50 stands for zero in the data rows.
Some points:
31,86,47,68,74,63,61,27,40,09,45,58,66,36,46,32,74,48,66,15,33,48,19,74,50,52,39,30,51,60,44,69,62,49,70,44,30,15
67,53,23,43,89,43,99,51,64,68,66,48,53,85,31,52,60,61,59,34,43,27,24,46,08,59,31,67,46,44,71,47,56,24,63,52,82,31
49,34,65,73,54,39,72,73,31,46,30,99,41,39,50,32,63,67,59,34,65,43,68,42,45,59,72,58,85,35,51,44,43,15,55,27,41,36
69,34,52,22,47,51,36,51,42,35,66,23,68,50,71,45,56,85,26,66,54,42,42,50,79,18,63,56,55,37,25,39,77,07,41,40,34,74
93,47,51,39,60,62,33,60,88,23,40,45,43,70,69,34,51,75,43,34,39,54,59,51,62,35,68,38,45,35,49,50,36,38,76,55,43,26
40,50,64,27,09,58,65,60,48,63,91,45,46,33,52,33,36,53,45,59,35,60,35,49,48,12,47,27,32,54,60,58,53,57,68,37,49,11
22,51,43,58,91,70,48,67,55,38,33,63,40,45,67,60,63,65,50,59,45,69,37,44,27,57,57,52,39,47,56,68,42,70,48,52,19,62
56,60,73,59,23,14,60,70,62,34,87,77,49,60,28,74,48,50,46,28,32,57,70,51,38,65,35,58,68,59,33,56,87,52,78,62,08,88
60,46,39,45,42,53,34,36,75,44,59,70,56,38,41,41,08,59,64,61,36,35,62,77,63,42,28,59,56,48,33,62,70,53,70,38,49,70
88,47,39,60,37,77,44,75,62,29,42,51,56,28,42,40,63,39,99,16,50,72,34,31,48,60,41,01,47,57,36,75,70,35,44,55,81,48
53,31,71,53,64,74,55,58,45,69,45,58,69,83,51,41,45,36,52,51,50,63,67,41,66,20,49,58,44,65,50,93,22,58,40,41,68,59
58,81,80,49,71,54,42,46,61,16,57,30,63,24,53,32,81,43,08,48,66,32,55,40,57,51,14,30,96,38,33,42,54,47,30,33,21,21
63,42,29,54,51,35,68,38,60,39,68,66,20,64,42,70,40,61,24,72,52,75,81,62,64,50,57,45,62,15,43,43,65,73,46,36,72,47
76,10,23,50,68,49,56,70,38,47,10,34,75,28,46,49,30,19,35,18,62,63,67,81,36,42,40,69,58,83,73,58,59,62,56,53,63,16
50,84,55,36,67,45,26,45,53,40,63,48,66,48,62,56,44,34,41,50,82,50,28,85,43,68,47,37,14,63,05,68,55,23,54,82,67,70
27,57,67,60,45,46,61,68,72,38,56,70,34,77,43,31,33,57,30,52,62,31,38,80,63,59,49,40,46,62,42,46,67,79,28,52,58,42
61,29,57,39,73,65,67,38,42,55,43,71,74,57,46,65,44,44,51,52,64,46,67,71,72,66,28,53,79,45,84,68,71,48,72,33,97,20
43,00,44,58,56,65,77,51,28,42,37,18,42,58,49,74,41,36,74,31,66,27,51,35,72,52,59,22,68,36,71,79,52,60,64,58,11,61
35,54,40,44,47,15,63,33,55,51,12,58,81,72,35,50,87,51,58,59,58,49,49,63,79,38,51,26,47,55,37,54,37,65,83,48,71,68
28,46,33,43,25,73,35,59,37,49,64,67,72,11,72,75,65,62,59,19,17,40,68,99,69,29,29,48,53,22,63,43,40,88,23,41,65,63
42,47,45,48,30,49,62,60,83,57,46,44,52,53,73,69,72,40,55,70,22,20,62,20,14,41,40,66,58,38,32,58,41,46,69,54,24,41
42,68,44,33,44,92,24,46,29,43,70,35,77,57,03,53,61,63,57,68,43,40,42,29,44,65,69,25,64,32,43,53,30,59,59,63,41,86
58,59,75,28,43,62,68,66,45,43,38,51,63,17,33,09,46,58,69,92,68,73,27,50,38,47,30,74,37,38,75,48,57,46,42,67,92,59
85,47,47,57,22,38,57,61,40,43,13,60,64,26,32,60,51,60,56,49,27,37,10,63,34,77,59,36,52,59,61,16,55,43,64,31,79,48
44,39,36,51,41,41,43,58,47,99,47,54,32,69,38,48,60,94,61,62,77,62,43,41,21,56,59,49,64,94,35,36,58,46,28,58,72,17
43,89,42,48,60,75,77,52,56,60,32,47,55,37,46,42,39,69,92,42,84,62,49,68,47,34,31,85,53,43,50,13,06,45,49,77,57,60
45,48,38,41,63,99,54,56,42,49,52,56,39,33,51,56,61,33,55,54,54,81,41,97,26,61,54,28,48,46,56,36,30,17,68,36,58,70
48,54,59,34,23,38,49,15,67,52,90,16,54,61,42,27,29,71,72,38,64,60,52,30,80,79,80,79,72,59,76,35,54,71,09,44,31,71
41,57,76,68,68,39,32,55,63,39,53,24,80,61,48,43,32,39,87,53,63,66,77,28,58,42,52,39,44,50,08,25,51,44,47,79,54,65
70,55,27,73,33,38,49,44,22,33,90,28,39,65,45,58,63,67,66,77,51,51,63,71,55,59,36,52,54,34,54,81,49,33,23,68,46,39
48,48,47,48,42,63,34,46,10,44,54,53,10,95,66,46,41,31,40,64,45,41,58,45,40,58,39,81,68,64,34,41,48,46,37,60,41,62
56,64,60,45,49,69,58,58,68,29,61,42,69,50,68,69,54,65,35,79,35,32,67,55,33,69,56,56,44,88,45,59,34,65,38,30,44,37
80,81,46,51,55,30,25,70,30,76,46,14,45,50,60,37,40,56,44,66,34,43,40,44,61,99,28,46,61,31,28,56,47,74,45,36,29,55
35,19,54,57,46,24,54,43,60,46,70,36,54,40,15,40,65,21,53,57,68,37,60,81,31,26,52,62,46,59,45,17,43,43,46,46,51,43
47,21,34,35,42,33,06,53,58,33,46,45,29,62,29,18,66,35,55,48,60,53,66,90,34,40,58,44,47,51,57,39,39,59,51,52,48,48
55,48,52,97,35,77,43,58,31,75,65,54,66,67,54,35,39,57,44,20,60,57,69,56,64,45,54,50,35,48,59,29,17,40,84,72,70,37
68,31,50,61,46,88,58,04,43,83,12,52,38,39,22,72,58,55,47,39,56,41,65,36,42,23,44,44,48,50,79,49,76,61,44,45,18,40
42,38,51,59,31,45,55,37,60,51,39,41,32,41,47,62,88,67,16,55,52,54,11,30,89,57,33,70,30,38,30,57,65,57,37,39,52,68
55,32,60,35,50,32,47,26,43,55,61,49,45,49,07,35,57,55,60,23,14,60,61,40,41,47,50,57,00,24,29,67,26,47,21,39,27,25
41,73,54,67,74,07,23,72,49,63,76,20,51,30,53,57,59,53,62,46,63,62,32,35,44,34,58,52,33,50,66,73,36,62,81,52,46,46
63,48,17,51,69,53,42,47,49,28,50,37,52,22,83,38,65,54,14,00,51,25,52,48,57,45,51,71,34,52,95,81,46,34,60,46,66,61
72,25,82,80,42,56,41,38,59,33,48,29,47,69,59,56,58,51,38,49,25,38,21,50,41,34,62,62,51,67,60,48,34,57,33,55,51,47
57,56,50,36,56,55,50,61,36,49,57,71,70,53,58,32,76,16,47,74,69,42,54,31,38,63,68,50,17,69,72,45,46,75,70,45,53,62
51,33,23,35,52,54,67,41,69,69,53,71,39,44,61,32,35,31,63,58,56,35,28,56,68,54,18,38,49,66,29,51,33,54,55,44,61,46
40,25,58,60,49,42,37,27,61,64,48,84,45,49,70,45,13,71,51,72,39,63,52,10,31,76,47,39,44,69,41,15,39,78,37,55,49,80
38,54,36,55,42,50,55,61,42,22,55,38,15,69,35,80,14,33,54,51,58,55,41,27,37,23,65,57,56,60,63,57,46,47,51,25,61,54
22,56,46,03,76,40,51,45,46,71,47,54,20,30,35,65,46,50,44,42,35,31,66,35,47,46,46,42,67,92,71,57,47,34,43,99,57,58
71,74,66,46,63,34,53,32,49,84,74,49,66,55,58,32,48,44,41,67,27,60,53,54,79,27,73,28,83,72,54,43,52,60,19,71,11,90
51,78,50,44,24,78,00,64,62,59,42,65,36,42,34,56,55,19,36,00,55,57,67,46,58,31,45,31,49,48,47,43,40,39,52,49,74,69
40,55,44,52,80,55,43,73,63,65,54,36,48,58,38,25,30,39,67,68,20,54,48,39,67,68,45,71,32,57,44,02,99,42,30,65,71,47
67,34,56,39,70,49,41,52,61,60,59,67,47,22,65,67,55,16,49,65,57,55,25,31,37,57,92,75,66,07,38,56,56,83,67,87,49,26
61,77,85,50,67,07,42,62,05,40,27,66,35,56,65,64,30,57,63,37,52,20,13,77,54,44,41,70,43,30,83,48,68,55,26,28,57,39
40,71,35,51,20,34,63,54,52,58,17,28,56,80,48,09,34,49,20,46,57,73,51,51,31,28,74,42,64,34,26,67,69,73,57,60,53,61
32,35,62,45,42,50,19,12,60,54,72,50,36,59,68,70,57,71,63,28,52,60,34,60,57,44,25,60,78,67,45,50,50,46,81,37,38,55
40,44,33,56,45,48,52,53,20,16,58,55,90,65,85,73,43,41,26,22,57,37,54,50,38,41,41,00,46,22,61,47,68,42,34,52,48,37
54,79,46,69,42,37,62,45,31,44,48,34,16,46,77,41,66,38,79,70,42,80,73,40,56,48,72,30,41,60,33,43,57,28,49,37,53,51
56,32,43,79,50,29,84,34,58,60,36,78,52,43,26,51,17,74,45,70,60,60,58,33,43,32,36,55,83,70,50,46,42,35,31,48,72,42
42,65,33,40,59,81,62,59,49,55,70,84,76,61,66,64,59,32,72,54,70,38,31,28,45,38,73,69,40,31,39,43,61,54,38,25,41,53
28,49,52,64,56,45,58,44,53,74,53,36,53,18,36,70,28,24,33,55,37,31,42,50,35,73,80,57,75,27,37,54,36,43,51,21,67,60
19,61,07,52,41,47,30,54,65,43,36,63,49,55,53,45,59,43,44,61,29,48,38,31,69,63,75,68,47,64,53,57,56,28,54,43,28,27
15,41,63,55,36,37,35,14,65,65,36,34,57,58,67,45,58,36,57,74,34,62,66,32,30,38,01,44,46,35,83,41,48,27,59,55,42,54
43,37,87,15,69,25,71,57,39,50,55,38,30,58,53,55,54,85,27,43,31,61,72,27,45,61,45,43,57,54,55,47,42,68,48,28,37,53
38,55,64,27,40,61,37,45,58,61,18,36,58,58,63,49,57,69,61,53,37,68,66,64,25,76,67,59,20,44,38,67,74,34,37,68,52,48
29,48,76,56,37,50,74,70,64,71,45,40,20,40,53,75,41,47,36,46,62,23,55,59,75,67,96,52,40,33,48,59,21,55,50,56,53,41
70,54,40,77,42,44,37,60,83,59,30,60,44,57,59,86,56,30,50,72,69,39,55,52,60,49,44,42,11,47,59,48,62,42,41,49,34,73
54,54,49,34,34,49,63,56,41,36,34,81,57,36,53,80,42,29,16,63,53,81,39,43,77,72,22,62,41,52,78,43,04,45,52,58,21,26
39,49,55,63,57,47,54,33,05,50,51,45,32,40,55,22,40,70,36,64,64,35,83,40,64,53,62,74,22,66,33,39,70,68,73,53,39,43
Along one direction, these points spread out more than along any other. Take the direction at right angles to it along which they spread out most. Go by this last direction. How many in every 100 of the points above lie lower along it than each point below? Answers are rounded to whole numbers. More than half of the points above lie lower than the first one.
38,55,64,27,40,61,37,45,58,61,18,36,58,58,63,49,57,69,61,53,37,68,66,64,25,76,67,59,20,44,38,67,74,34,37,68,52,48 ~ 45
40,50,64,27,09,58,65,60,48,63,91,45,46,33,52,33,36,53,45,59,35,60,35,49,48,12,47,27,32,54,60,58,53,57,68,37,49,11 ~ 57
68,31,50,61,46,88,58,04,43,83,12,52,38,39,22,72,58,55,47,39,56,41,65,36,42,23,44,44,48,50,79,49,76,61,44,45,18,40 ~ 21
32,35,62,45,42,50,19,12,60,54,72,50,36,59,68,70,57,71,63,28,52,60,34,60,57,44,25,60,78,67,45,50,50,46,81,37,38,55 ~ 73
54,54,49,34,34,49,63,56,41,36,34,81,57,36,53,80,42,29,16,63,53,81,39,43,77,72,22,62,41,52,78,43,04,45,52,58,21,26 ~ 54
72,25,82,80,42,56,41,38,59,33,48,29,47,69,59,56,58,51,38,49,25,38,21,50,41,34,62,62,51,67,60,48,34,57,33,55,51,47 ~ 61
69,34,52,22,47,51,36,51,42,35,66,23,68,50,71,45,56,85,26,66,54,42,42,50,79,18,63,56,55,37,25,39,77,07,41,40,34,74 ~ 94
63,48,17,51,69,53,42,47,49,28,50,37,52,22,83,38,65,54,14,00,51,25,52,48,57,45,51,71,34,52,95,81,46,34,60,46,66,61 ~ 91
56,60,73,59,23,14,60,70,62,34,87,77,49,60,28,74,48,50,46,28,32,57,70,51,38,65,35,58,68,59,33,56,87,52,78,62,08,88 ~ 87
93,47,51,39,60,62,33,60,88,23,40,45,43,70,69,34,51,75,43,34,39,54,59,51,62,35,68,38,45,35,49,50,36,38,76,55,43,26 ~ 84
44,39,36,51,41,41,43,58,47,99,47,54,32,69,38,48,60,94,61,62,77,62,43,41,21,56,59,49,64,94,35,36,58,46,28,58,72,17 ~ 1
45,48,38,41,63,99,54,56,42,49,52,56,39,33,51,56,61,33,55,54,54,81,41,97,26,61,54,28,48,46,56,36,30,17,68,36,58,70 ~ 49
